Look-ups in named tables: a row name and a column name give one cell, copied from the table.

Sofer =
          Tira    Zov  Bogib  Papivuf    Nos  Nefuge  Danetot  Gisokiv
Boba      0.13  -0.17  -0.28    -0.15  -0.05   -0.09    -0.18     0.14
Bug      -0.18  -0.08  -0.34    -0.18  -0.18   -0.27    -0.29    -0.18
Rakaluf  -0.01  -0.08  -0.36    -0.62  -0.34   -0.42    -0.34     0.00
Mut       0.51  -0.18  -0.65    -0.18  -0.51   -0.77    -0.37    -0.18
Sopib     0.26  -0.18  -0.41    -0.09  -0.40   -0.60    -0.20    -0.18
Zal      -0.02  -0.08  -0.34    -0.65  -0.22   -0.24    -0.28     0.06
Morez     0.63  -0.18  -0.55    -0.18  -0.18   -0.53    -0.09     0.45
Duket    -0.18  -0.04  -0.46    -0.72  -0.18   -0.18    -0.23     0.32
Navego    0.10  -0.20  -0.27     0.08  -0.23   -0.35    -0.10    -0.04
Midagu    0.15  -0.12  -0.40    -0.25  -0.46   -0.64    -0.29    -0.01

Bogib of Midagu = -0.40
Bogib of Duket = -0.46
Gisokiv of Rakaluf = 0.00
Gisokiv of Bug = -0.18
Gisokiv of Morez = 0.45
Nos of Sopib = -0.40
Papivuf of Rakaluf = -0.62
Danetot of Mut = -0.37
Bogib of Sopib = -0.41
Tira of Boba = 0.13
Tira of Zal = -0.02
Papivuf of Zal = -0.65
Tira of Rakaluf = -0.01

Nuv.tsv
	Kefa	Tav	Piv	Rege	Tikedib	Mikup	Tir	Niboza	Suk	Fenodo
Devet	7742	-5600	-1112	3546	5040	2979	-1776	2638	-1894	639
Fazige	2256	2268	2985	-1406	1111	1086	526	-2301	-308	-3321
Samina	3148	-1248	550	-3037	2313	-3058	216	726	2961	493

What is the Rege of Samina in Nuv?
-3037
What is the Tir of Devet in Nuv?
-1776
What is the Tikedib of Samina in Nuv?
2313
What is the Suk of Fazige in Nuv?
-308
What is the Tir of Samina in Nuv?
216
What is the Rege of Devet in Nuv?
3546
What is the Niboza of Devet in Nuv?
2638
What is the Tav of Samina in Nuv?
-1248
What is the Kefa of Devet in Nuv?
7742
What is the Tav of Devet in Nuv?
-5600
What is the Fenodo of Devet in Nuv?
639
What is the Suk of Samina in Nuv?
2961
What is the Piv of Samina in Nuv?
550
What is the Mikup of Fazige in Nuv?
1086
What is the Suk of Devet in Nuv?
-1894
What is the Kefa of Samina in Nuv?
3148
Row with the largest Piv: Fazige

Boren:
|  | Zol | Pek | Fir | Bib |
|---|---|---|---|---|
| Fenure | 464 | 1446 | 5024 | -3161 |
| Dab | 6263 | -1210 | -941 | 1107 |
| Zesa | -6992 | 1446 | 2041 | 2174 |
| Varid | 2950 | -5859 | -5913 | -5829 |
| Guletur | 464 | 1446 | 5024 | -2628 |
| Begiz | -6992 | 1446 | 2041 | 2174 |
| Zetizo | -4507 | -5859 | -8895 | -493 |
| Dom | 3778 | -6523 | -5913 | -5829 |
| Zoritel | -4507 | -5195 | -8895 | -493 |

Varid, Bib -> -5829
Fenure, Zol -> 464
Guletur, Bib -> -2628
Fenure, Bib -> -3161
Zesa, Pek -> 1446
Zesa, Bib -> 2174
Guletur, Zol -> 464
Zesa, Fir -> 2041
Dom, Pek -> -6523
Dom, Zol -> 3778
Fenure, Pek -> 1446
Guletur, Pek -> 1446
Dab, Fir -> -941
Zoritel, Fir -> -8895
Zesa, Zol -> -6992

Table Pamogar
	Musaken	Vegi	Vobomu	Tav	Daminat	Sudot	Gat
Fen	4.2	3.6	6.5	4.0	4.3	5.4	5.1
Zim	5.7	2.6	3.8	5.4	5.7	6.5	3.6
Benupuz	4.6	7.5	3.5	4.7	4.4	2.6	5.0
Benog	3.3	2.9	3.8	5.7	4.1	3.8	6.2
Zomipe	3.4	2.9	5.6	4.8	4.0	4.7	6.1
Ked	4.0	1.7	7.5	4.1	4.4	6.8	5.4
Roro	3.7	5.8	5.4	4.3	3.8	3.3	6.0
Gol	3.6	4.0	3.3	5.7	4.2	3.4	5.9
Dunadog	5.1	7.9	3.8	4.5	4.7	3.1	4.5
Sorome	3.9	6.5	3.5	4.9	4.1	2.4	5.5
Povid	6.5	6.4	5.6	3.6	5.6	6.0	2.6

Zomipe, Sudot -> 4.7
Gol, Daminat -> 4.2
Ked, Tav -> 4.1
Gol, Vobomu -> 3.3
Benupuz, Vobomu -> 3.5
Zim, Sudot -> 6.5
Roro, Sudot -> 3.3
Benog, Vobomu -> 3.8
Benupuz, Sudot -> 2.6
Zim, Tav -> 5.4
Fen, Vegi -> 3.6
Zim, Gat -> 3.6
Roro, Daminat -> 3.8
Povid, Sudot -> 6.0
Gol, Vegi -> 4.0
Gol, Gat -> 5.9
Fen, Musaken -> 4.2
Dunadog, Daminat -> 4.7
Benog, Daminat -> 4.1
Benog, Musaken -> 3.3
Row with the largest Daminat: Zim

Lun.tsv
	Rop	Mituki	Nomape	Sidopok	Vif	Vog	Rimop
Zed	223	95	144	113	133	63	134
Lusi	200	109	160	134	131	89	157
Kap	137	132	53	99	147	129	62
Gevanu	134	140	70	106	143	135	76
Vuk	136	102	133	150	169	128	120
Sig	120	101	151	181	221	157	138
Bip	130	97	150	175	216	138	136
Zer	145	177	129	101	59	127	151
Kagaza	171	126	162	132	122	109	158
Tategi	36	183	120	155	146	216	124
Rup	143	177	135	101	55	128	150
Tafifad	146	176	130	98	63	128	146
Barotu	136	149	218	174	124	155	212

Zed, Nomape -> 144
Gevanu, Vif -> 143
Kagaza, Vif -> 122
Gevanu, Mituki -> 140
Kap, Mituki -> 132
Gevanu, Sidopok -> 106
Tafifad, Sidopok -> 98
Zed, Rimop -> 134
Bip, Vog -> 138
Zed, Vog -> 63
Which row has the largest Vif? Sig

Table Tanefo
columns: Lumave, Kuzisob, Giz
Midipa: [54, 169, 161]
Vezerug: [103, 118, 211]
Gan: [183, 95, 112]
Fuvusi: [208, 169, 185]
Labonal: [189, 104, 200]

What is the Giz of Gan in Tanefo? 112
What is the Giz of Labonal in Tanefo? 200
What is the Giz of Fuvusi in Tanefo? 185
What is the Giz of Midipa in Tanefo? 161
What is the Lumave of Fuvusi in Tanefo? 208
What is the Lumave of Vezerug in Tanefo? 103
What is the Kuzisob of Midipa in Tanefo? 169
What is the Lumave of Gan in Tanefo? 183
What is the Kuzisob of Gan in Tanefo? 95
What is the Kuzisob of Fuvusi in Tanefo? 169
What is the Giz of Vezerug in Tanefo? 211
What is the Lumave of Labonal in Tanefo? 189
What is the Kuzisob of Vezerug in Tanefo? 118
What is the Lumave of Midipa in Tanefo? 54
What is the Kuzisob of Labonal in Tanefo? 104

Vobeg =
	Danidob	Lavo	Mam	Pumam	Dupebav
Fovobi	8890	5729	5138	1056	6750
Bikozu	9444	4724	4739	1245	7699
Tovina	9452	4721	4709	1202	7697
Rafoz	201	5324	5322	9160	2120

Bikozu, Danidob => 9444
Bikozu, Lavo => 4724
Tovina, Mam => 4709
Fovobi, Lavo => 5729
Tovina, Dupebav => 7697
Rafoz, Pumam => 9160
Rafoz, Lavo => 5324
Tovina, Pumam => 1202
Bikozu, Dupebav => 7699
Tovina, Danidob => 9452
Rafoz, Dupebav => 2120
Row with the largest Pumam: Rafoz

Fedam:
,Pup,Ribil,Tiba,Vol,Dud,Gusibi,Tel
Giko,6887,7242,2984,6638,4679,5868,7032
Salis,4955,6397,4983,6638,5518,5868,6519
Nuli,7352,6856,5377,6037,6430,5360,7078
Pek,5795,6005,6421,7675,5907,7139,6074
Leta,4355,6032,7178,7944,5132,6336,6519
Lodali,5795,5799,2392,6202,5492,5867,6519
Filek,6850,8234,4983,6758,5392,5868,6840

Vol of Giko is 6638
Ribil of Giko is 7242
Vol of Pek is 7675
Pup of Filek is 6850
Ribil of Salis is 6397
Dud of Leta is 5132
Pup of Nuli is 7352
Ribil of Pek is 6005
Tel of Leta is 6519
Tiba of Leta is 7178
Gusibi of Giko is 5868
Tel of Filek is 6840
Gusibi of Pek is 7139
Ribil of Nuli is 6856
Ribil of Leta is 6032
Tel of Lodali is 6519
Dud of Giko is 4679

